The rows of T fall into a few groups, which share some directions, and each row is roughly a mix of its group's hidden directions, except one row that fits no group.
T:
[[-12  11  12   9   1   7  19   0 -19 -25 -12]
 [  7  18  -8   9   5   8 -27  24   2  -6  11]
 [ -4  10 -12   5 -18  26   6   3 -24 -11   5]
 [-20  -5 -23   4 -14   1 -10   4  -7   7 -25]
 [ -9  -3 -20   1   5   1   9   4 -32 -20   5]
 [  2   5  21   2  15 -31  13  -5  12   3   8]
 [-22  19  -8   5   4 -10  12   8 -14 -19 -16]
 [ 13  -6  20  -3  18 -15  -9  -1  22  12  13]
 [-15  -7 -19  -2 -13   6  20 -11   1 -26  -6]
 [  6 -13  14  -3  16 -23  -7  -4  25  11  -4]
 [-20  -1 -16  -6  -6  -4 -19   1  -3  28 -13]
 [-10  12  32  19   8   3  12  -4  -4 -11  -8]
 [ 17 -10  10  13   4  -1 -16  11  27 -17  -1]
 [ 20   3  -5   7 -14  22  22 -12   4 -16   0]
 [  5 -11 -12  -4   5 -27  -9  -1  29   7  -4]
 [  5  10  18   4  18  15 -24   5 -11  18   0]
 [ 15  -1   7  23  -4   7 -20  10  11 -23  -8]
 [  1 -21  22 -16   7 -27  -7  -3  -1   2   1]
 [ -4  14 -39   4   1   6  11  -2  -7   9   1]
 [  7  -2  28   6   8 -12  -8  -7  15  24  10]
 [ -5  -5  -3  -2   5 -10 -30   8  19  23  -6]
 [  5 -23  30  -9   6 -16  -9  -6   5  -7  -5]
 [ 14   5  21   0  -4   1 -10  -4  29  20   1]
 [ 29  -3   0  19  -2   4 -21   9  13 -12   0]
 [ -2  12 -38   3   8  -1   6  -2  -9  17  -2]
 [  1   1 -19  13   1  -6  -1  11 -12 -31 -16]
 [-16  -2  32  -6   0   6 -11   0   1 -19 -15]
 [ 21 -18 -15  -7  -5 -12 -20  -5   5  13 -16]
 [-22  19  -5   5   6  -2  14   6 -25 -17  -1]
 [ 13   9  14  14  -3  24  -6   2 -11  19  16]
 [ -5   3 -28  -4  -7  13  10   8 -14 -24  -7]
 [-22  13 -34   0  -3  -4   5   9  -5   8   4]
 [ -3  20   2   1 -10  23   0  15 -13  10  23]
 [-18   3  23  10  -2  16   4  -5 -13 -16 -20]
 [ 13  -2   5   6 -15  -7  -2  -5  19 -21 -26]
 [ 29  -4   0   4  -3   2 -15   0  -3  28  11]
 [ -6 -12  19  -1   5 -14 -17  -9  24  18  -5]
 [ -9  15 -19  -5  -6  24  14  -5 -22  -3   5]
 [  4  -7  10  -3  20 -26 -12   1  22  16  -2]
 [-11   4 -20   6 -23  24  -5   5 -15  -6  -8]
 [ -2   1  10 -22  -5  -6  14 -18  11  28   4]
 [ 21  13 -23   8  -3  15  14  -2  -7  14  13]
 [ 28   1  26   5   5 -15  -4  -4  16   6   2]
 [-21  -7  15  -8   9 -23  -1  -7  25   0  -5]
 [ 13   7 -30   3  -8  17   6  11 -16 -10   8]
 [ -7 -23 -16  -3  10 -31  -3  -5   9   3  -6]
 [ 20  -3  12   6 -14  -4  -8  -5  28  -7 -17]
 [  7   9 -23   3  -8  21   9  10 -22 -14   5]
 [ -3 -15  37  -6  -6   1  -7  -1   4 -19   1]
 [ 10  -8  18  -2  22 -27  10  -6  16   1   0]
 [-11 -23 -19  -4  15 -25  -9  -3  -1  11   2]
 [-15  16 -27  -6 -11   9  16   5 -15   3  11]
 [-34   0  -3 -17   3  -5  17  -5 -10  11  -6]
 [-15 -22  18  -4   8 -21 -18   3   9  -6  -6]
 [ 14  -2  15 -13   4  -6   3  -9  29 -23   0]
 [ 33  -9  10   7  -9   6 -16  -4  19  -2   4]
 [-14  -2 -10 -14  14   0   7   1 -16  26  20]
 [ -2  -3 -33  -7 -12  18  -2   8 -11 -15  -7]
 [ -8   9  16  17   1  10  11  -2 -15 -22 -21]
 [ 28 -10  32   4  -2   7  -3  -3   5  -2   8]
 [-15 -11  30 -10   1 -16 -12   2   7 -13 -12]
 [ 19  -9 -26  -6 -12  14 -19   4  -4  15   2]
 [-23   3   7 -18   5  -3  10  -6   3  31   3]
 [  8   0   7   2   1  -1  31  -7  -7 -30  -1]
 [  0  14  31  16   4  11  12  -3 -18  -3   1]
 [ 16   1 -34   4  -1  -8   8   8  -3 -18 -10]
 [-14  -4 -15   1   1 -15 -23   8  10  16 -21]
 [  4   4  -2   5  11  -7 -33  18  18   9   2]
 [-19   4  39   4   7  -1   4  -9   1   2  -1]
 [ 19  -6   2 -11   2   4   1  -9   1  27  26]
 [ 18  10  14   4   5   4 -11   2  17  25  18]
 [-24   3  -4  -8  14   6   7   4 -21  17  19]
 [-18 -10 -17  -3 -12  -6  -6  -4   8   0 -32]
 [-15   2  17 -23   8 -21  14  -6  -2   2  17]
 [  6  23  14   4 -12  28   2  10  -7   2  14]
 [ 19  -4  14  17   5 -18  -3  -8   1  -1 -27]
 [-14 -11   0 -15   2 -19  14 -20   2  17 -16]
 [ 10   2  -2  13   1   6 -31  21  17  -7   4]
 [-12 -13 -12   0  -7 -10 -17   1  20   3 -28]
 [ -9  -5   8  -4 -16  19  15 -10  -3 -30  -2]
 [ -9   2  12  -3  -3  -7  -6   1  31  16 -22]
 [ 14  -9  25  -5  15 -12  16 -13  10   6  14]
 [  8 -25  -8   0  15 -28  -8  -5   7  11   2]
 [  0  -5 -28 -15  -9  13 -12   8   6  13  20]
 [ 11   4   5   4  17 -11 -26  16  23   0   6]
 [  6  -7   5   5 -15  -5  -4  -4  19 -21 -29]
 [-14   3 -23  -4  -7  13  10   7 -11 -27  -9]
 [ -4  13 -11   5 -14  25   4   5 -28  -3  10]
 [  0  -8 -24   6   4  -1   3   7 -26 -25  -1]
 [-15   4 -12  -2  15   5   5   8 -29   6  22]
 [ 10 -16  18   0  14 -18  -8  -3  26  11   2]
 [  5  -6  -4   7 -10  -9  -5   2  17 -21 -31]
 [ 22 -18   0   2  16 -23  -8  -5   7  18   2]
 [ 10  10  11  -1  -1  -8  -7   0  32  23  -8]
 [ -5  10 -14   5 -19  25   6   3 -22 -14   1]
 [-25  -2  16  -7   9 -22   9  -6  15 -12  -7]
 [ 23 -15  30   6   3   7 -11   0   2   4  14]
 [ -9   1 -39  13   9  -7  -2   0   8   8  -8]
 [-28 -12 -17 -16  -4   1  -7   1  16 -13 -12]
 [  3   4  11  -4   7   2  -9   2  18  35  14]
 [-17   4   3 -15   9   4  10  -4 -10  29  20]
 [-20   2 -20  -2 -18  12   4  -4 -22   9 -13]
 [ 17   5  17  -3  20 -13 -13   7  22  -3  14]
 [  2  23   2  -2 -11  31  11   2 -17  -3   7]
 [-10  22 -27   6  -7  13   5  12  -7  12  12]
 [-11  24  11  -2 -12  26   0  12 -12  -2  11]
 [ -2 -13  39 -15   0  -3  -8  -1  -7  -8   3]
 [-11  14 -13   5  -1  -9  15   3 -19 -27 -13]
 [ 16  -6  39  -4  -4  -4  -2  -2   8  -9  -4]]

In each list below, three rows fit none of the groups, and each other row fits one group, some only roughly. Which are they? Name them in the order they come.
    z_957: [-23 -16   3 -15  10 -17  -4  -8   4  16 -17]
    z_472: [-19  -6   4   6   0  -2  -3  -5   7 -19 -34]
    z_887: [ 29 -12  10   0   2   2 -22  -4  11  13  14]
    z_903: [ 11  18 -14   7 -17  26  14   5  -5  -3  13]
    z_655: [ -4  -8  21  -4  -3  -8  -7   0  -7 -33 -17]
    z_759: [ 11   7  -4   6  -7  16  15   4  -9 -34   7]
    z_266: [  1   4  -2 -15  -8  20  -1   3 -16  17  28]
    z_485: [ 21  16 -16  14 -10  26  10   1  -2   3   8]
    z_392: [ 11  22  -6   6 -11  31  13   3  -5   3  11]
    z_298: [ 19  17 -18  16   8  -8   0  12 -13 -20   3]

z_957; z_887; z_655
    z_359: [ 17  -8  19   2  19 -20   1  -2  24  -2   2]
    z_671: [ 11 -19 -10  -9   9   4 -10   1   0  28  21]
    z_669: [ 22   8   1   5   7   9  -3   1 -12  10  33]
    z_8: [  3  11  -5   9 -17  31  16  -1  -4 -13  11]
    z_66: [ -2  -5 -13 -10   2  -5 -12   4  27  17  24]
    z_122: [  1  -2 -21  -1  -3  -7  14  -2 -24 -27  -7]
    z_958: [-10  11   5 -20  -3  -5  25 -15 -12  14  13]
    z_162: [-29   0 -11  -1   1  -3  11   5 -15 -20 -18]
    z_357: [ 12  17  13  -5  17  -3  16   0 -15   0  26]
    z_97: [ -3  17 -30   7   5   3   1   8  -5  24  10]
    z_188: [ 12 -13  36  -1   0  -6 -14   7   5   2  11]
    z_533: [ 15  -8 -19  -3   0 -14 -15  10  16  11  22]
    z_145: [28 -4 29  9 -6  2 -4 -4  5 15  0]
    z_734: [ -6  -1 -10  -6   5 -15 -25   7  25   9 -15]
    z_722: [ 7  7 10  5 -2 -1 -2 -2 28 31 -7]

z_533; z_145; z_722
    z_881: [ -6   1  17   1  13 -25   9 -14  19  17   7]
    z_464: [-15 -23  -7   3  16 -21 -21   5   7   7   1]
    z_964: [  7  -8  17   6 -15   3 -10  -7  25 -11 -23]
    z_554: [-13   4   6   3  -4  16  12  -2 -24 -24 -17]
    z_385: [-24 -16  11 -14  -3   0 -18  -9  15   5 -15]
    z_131: [  6  16 -18   5   5  -7  22 -12 -18  19   8]
    z_576: [-26 -14  17 -14   1  -9 -12 -10  14   6 -10]
    z_259: [-12   3   9   4  -4  11   7  -4 -21 -23 -25]
    z_574: [-18  -7  -4 -23   7 -25   4  -3  18   0  11]
    z_144: [ 14   1  24   5   0 -12  -7  -1  30  13  -5]

z_881; z_131; z_144
    z_502: [ 11  -1  33   9   4   1 -11  -9  -8  22   0]
    z_938: [ 12  17 -24  11  -9  20  14   3  -3   8  14]
    z_564: [ 16  -7  38   3   1   3 -13   2  10  -4  -1]
    z_256: [ 12  28  11   3 -12  27   9   4  -7  -3   4]
    z_258: [ -1  -9   0 -26  -3  -3 -14  -3   5  26  19]
    z_211: [-14  18 -11  -1   5   1   8   5 -33  12   9]
    z_768: [-29  22  -3  -2   6  -8   6  18 -11 -13   1]
    z_556: [ 14   7 -10   0  15   2  -4   7 -10  22  30]
    z_687: [ 3 20  3 -7  2  5 11  1  6 17 33]
    z_403: [ -8   3 -34   0  -7  14  16  -3 -14  -1  13]
    z_620: [  6   1  -9   5 -14   0  -5   2  17 -24 -29]
    z_907: [ 20  12   8   7 -15  27  15  -1  -4  -5  13]
    z_137: [ 15   6  11  14  -8  -5 -10   3  27 -10 -22]
    z_558: [ 11  15  -8  12 -10  35   6  -3  -4 -11  -1]

z_768; z_687; z_620
    z_894: [-11  -9  35   1   7   5 -20   3   3 -10  -8]
    z_132: [  1   0  16   0   1   1 -12   1  28  29  -3]
    z_625: [ 26   1   8  18   3  -5 -10  -1  14  26   8]
    z_481: [-31 -11 -11 -10   6   4  10   1 -24  -1   1]
    z_48: [ 12 -17 -20   4  -1   7   0   1 -24 -23   7]
    z_421: [-22   8 -37   0  -3   1  11   1  -7   0   2]
    z_261: [ -4   3 -12  18  -4   2  21   6 -26 -17 -11]
    z_197: [ -8 -18 -12  -7  26 -27   0  -5   4   5   4]
    z_289: [29  8  8 28 -1 11 -5  2 -8  8 -6]
    z_506: [  1 -13   0   8   0 -13 -13  -7  15  -7 -34]
    z_250: [  4 -13  36  -3 -10  -6   4 -10   5  -9 -14]
    z_260: [-15 -15  -9  -4  17 -25 -19   3  -1  13  -7]
    z_892: [ 14   4  17  -5  -3  -5 -12   1  35  12  -5]
    z_84: [-22  17  -9 -14   2 -15  23  -5 -11   3 -11]
    z_446: [ 10   2  33  16   8 -11  -5  -8   8  16  -2]

z_197; z_250; z_892
    z_435: [11 10 34  9  0  4 21 -3 -2 -9  6]
    z_718: [ -5 -24 -14  -8   7 -22 -20  -2  13   4  -6]
    z_658: [-12 -17  23 -11   8 -17  -9  -7   3 -15 -17]
    z_284: [ 10  -8   4 -21  -1  -8  -9  -6   2  30  19]
    z_178: [ -5   4  10 -18   7 -12  26 -20 -10  13   6]
    z_551: [-11  -9  -1   1   8 -24  -4  -4  26 -12 -20]
    z_550: [  2 -17 -14   0  19 -28  -9  -6   7  12 -11]
    z_763: [-12  -7 -23 -10 -17  17  -7  10  -7 -21   2]
    z_616: [-6  7 12 -8 -1 11 -3  4  4 22 34]
    z_12: [ 17   3 -10  -2  -7  20  -8   6  -9  21  24]
    z_174: [ -7  -4  27  13   7 -14  -3 -11   9  -3 -25]
    z_112: [  8   4 -37  -3  -5  10   5  13  -2  -7  16]

z_435; z_718; z_763
    z_362: [ 18  14  10   9   8   9  12   8 -10 -22  21]
    z_547: [ -3   3  17  -8   4  12 -13  -8  12  32  11]
    z_704: [ 15  12 -25   7   1   9   7   2 -12  22  15]
    z_754: [  4  -5  32   4  -3  -6  -3 -19  20   6 -13]
    z_757: [34  0  7  3 -1  5 -8 -5  8 13 23]
    z_827: [ -5 -13  12   2   4 -21 -11  -9  20   3 -26]
    z_274: [22  6 19  3 -5 -5 -8 -6 29 13 -3]
    z_60: [ 30  -5   2  16   6  -3 -17   4  20 -12   1]
    z_126: [ 22  -2 -14  21   6   2 -16  15  -6 -18   5]
    z_447: [-16   4   3 -22  -3  -4  25 -17 -12  14   6]

z_547; z_754; z_60
    z_643: [-20  13  13 -17  -2  -7  18 -12   8  19  -8]
    z_796: [ -6 -15 -27 -22  -7   1 -17   2  12  10   3]
    z_680: [ -4  -8 -10   8  -8  -4  13   0   6 -31 -24]
    z_133: [-27 -10  -7   1 -10  -6 -11   3  12   0 -28]
    z_372: [ -1 -19   8  -9  14 -30 -17  -2   6   7  -7]
    z_206: [ -6   4  -1   7 -11  -7   6  -1   1 -32 -27]
    z_732: [ -8  13 -28  -3  -9  15  -2  10 -21  -2  13]
    z_767: [  2   9  -4   2  13   6   5   4 -26  10  31]
    z_982: [-11  25  13 -15  -7  11   3  12 -20   9  11]
    z_727: [-17  12  -3 -16   7  -4  19  -6 -15  21  15]
    z_740: [22 14 13 -5 -1 -3  2 -9 16 25 15]
    z_348: [  2 -22 -33  -5   7 -12 -13  -2   6   4   7]
    z_799: [ 23 -11  -3  16  -7   3 -16   5   8 -26 -10]
    z_36: [ 19  -8  -8  18  -4   3 -18  12   5 -26  -9]

z_133; z_732; z_348
    z_26: [ -4  -4 -11  -4 -10  -2   2  -1  13 -32 -25]
    z_498: [-30   1  23 -10   5  -5  11  -8  -3 -15  -9]
    z_294: [-17  -8  34  -8  -2  -5 -12   3   4 -17  -7]
    z_111: [ 12  18   4   5  -4  19   8   7 -13 -24  18]
    z_124: [-23 -12 -24  -7   4  -6  10   4 -19 -11 -12]
    z_83: [-15  14 -21  -3   6   2  12   3  13  28   5]
    z_120: [-25  -8 -11 -16   1  -7  23 -12 -17  -2   2]
    z_33: [ -2 -14   5 -15   4   8   1  -9  -6  27  26]
    z_526: [  4   4 -20   4 -11  12   7  12  -6 -33  -6]
    z_729: [ 26  11  15   7  -5  -1 -10  -2  28  13   0]

z_83; z_120; z_526
    z_221: [-25  12 -32   7  -5   5   5   6   4  -8  -6]
    z_672: [ 14 -18  16  -5   6 -13  10 -13  25 -12  -5]
    z_886: [ 16  -4 -28   2 -13  16  -8   6 -14  -9 -14]
    z_792: [ 26  14 -15  15  -1  15  10   0 -17   2  12]
    z_656: [-23   0 -13 -11  10  14   7   1 -27   1  14]
    z_448: [ 22 -13  -5  18   1  12 -19  10  -5 -20   7]
    z_872: [  6  13   3   4  -8  23  14   1 -23 -11  21]
    z_106: [-14  -6  -1  -9  10 -22   9 -12  -7  29  -9]
    z_85: [ 28 -19 -10  11  10 -13  -2  -8  15  11   3]
    z_201: [-6  5 25 -3 -3  1 -8 -2 29 20 -8]
    z_628: [  9 -10  14  -2  18 -19   3  -8  24  19  -3]
    z_501: [ 14  15  -5  10  -8  30  11   2 -10   4  18]
    z_53: [21  1 25 22  7 -9 -5 -6  7 15 -5]

z_792; z_656; z_628
    z_189: [ -6   7 -10   8  -5 -11   5   5  -1 -29 -28]
    z_150: [ 16  13  -9   7 -13  28  18   0  -7  -2  14]
    z_202: [ -3  -4  31   9   9 -19  -4 -10  14   8 -13]
    z_199: [ 27   2   4  17  -6   0 -15   5  19 -15 -10]
    z_59: [  3  12   1  10 -20  22  16  -2  10 -24  -5]
    z_747: [-8  8 34 17  8  3 -2 -3 14 12  8]
    z_688: [ 13  -2   8   5  -8  -8  -6  -4  30 -18 -19]
    z_966: [  1  -9 -24 -15   2 -19  -4   3  27   7   6]
    z_730: [  0  -5 -15  15   6 -13   6  -1 -18 -26 -18]
    z_769: [10 22 11 -3 -9 28  1  5  1  8 19]
    z_338: [ -1  21   4  10 -19  23  11   3  11 -18  -8]

z_688; z_730; z_769
    z_566: [-22 -15   7 -25   0 -14  -9  -9  15   6  -6]
    z_134: [  1   1  40 -18  -2   1   4  -4   9   2   4]
    z_532: [21 12 25 23  4  7  3 -1 -6 12  6]
    z_581: [ -9 -21  24  -7  11 -16 -13  -3   2 -13 -13]
    z_829: [-24 -17  -4  -8  13 -23 -13  -2   0  -5 -15]
    z_624: [  3  13 -19   4  16  -2   4  10 -25   4  22]
    z_941: [ 17  15 -11  12 -18  23   2   6 -17   0   8]
    z_509: [ -2  -4 -25   4  -2  14   5   6 -31 -12   4]
    z_231: [ -9  17 -20  10   9  16  -9  11 -14  18  10]
    z_996: [  2  12  -5  11  -6 -15   3   6   6 -25 -29]
    z_476: [-10   0  -3  -5   6 -15  32 -12 -17  -7 -13]
    z_117: [ 19   8 -12  -1  -5  15   5   8 -12  13  30]
    z_5: [ -7 -24  -8 -14  -7   1  15 -16 -11 -18  13]
    z_679: [  8 -33   4   1   9 -19 -12  -3   6   6  15]

z_134; z_941; z_509
    z_63: [  6  18 -25  12 -11  23  11   4  -2   6  10]
    z_328: [-11 -29  18 -12   6  -2 -16  -2 -13  -1  12]
    z_264: [ -6  11  -8   8   3  -7   3   8 -18 -29 -23]
    z_163: [-11 -10 -27   3  -5 -11  -9  -3  11  13 -24]
    z_158: [ 17 -13  36  -2   3  -1 -13   2   1   4  12]
    z_659: [-24   1 -10 -21  -1  -4  12 -10 -13  22   6]
    z_578: [  9   9 -33  -5   1  -2  14  -3 -13  17  10]
    z_409: [ 11  24 -11   9 -15  25  13   5   0   4  11]
    z_275: [  0 -23   2  -3   6  13 -22   5   5  22  17]
    z_307: [-12   7 -13  11  -4  21   7   7 -10 -26 -15]
    z_254: [  8   1  -2  13 -10  13  14   4  -4 -36  -6]

z_264; z_163; z_659
    z_368: [ 34 -13  22  -2   6  -3   3  -9  -1   3  11]
    z_692: [ 25  -5   2   7  -7  16 -22  -2 -11  22  -5]
    z_840: [  3  -5  -8   7 -23  22   5  -1   3 -27 -11]
    z_195: [ 22   4  14  18  11 -19   3  -1  17  14   9]
    z_37: [-13   7 -34   4  -1  -9   7   0  -7 -17 -14]
    z_664: [-15  11   2 -20  -1  -3  15  -3  -7  29  14]
    z_594: [-23   0 -23  -3 -10  -4  -6   0  -9  13 -24]
    z_863: [ 13  16   8  25  -3  25   6   7 -12  -4   8]
    z_367: [  7  -8  -4   2  13 -26 -16   9   5  25  10]
    z_997: [  2 -11 -32  -8  -5   0 -16   6  22   7   3]
    z_233: [-23 -14  -1   1  -2 -19  -3   2  -1 -13 -28]

z_37; z_664; z_233
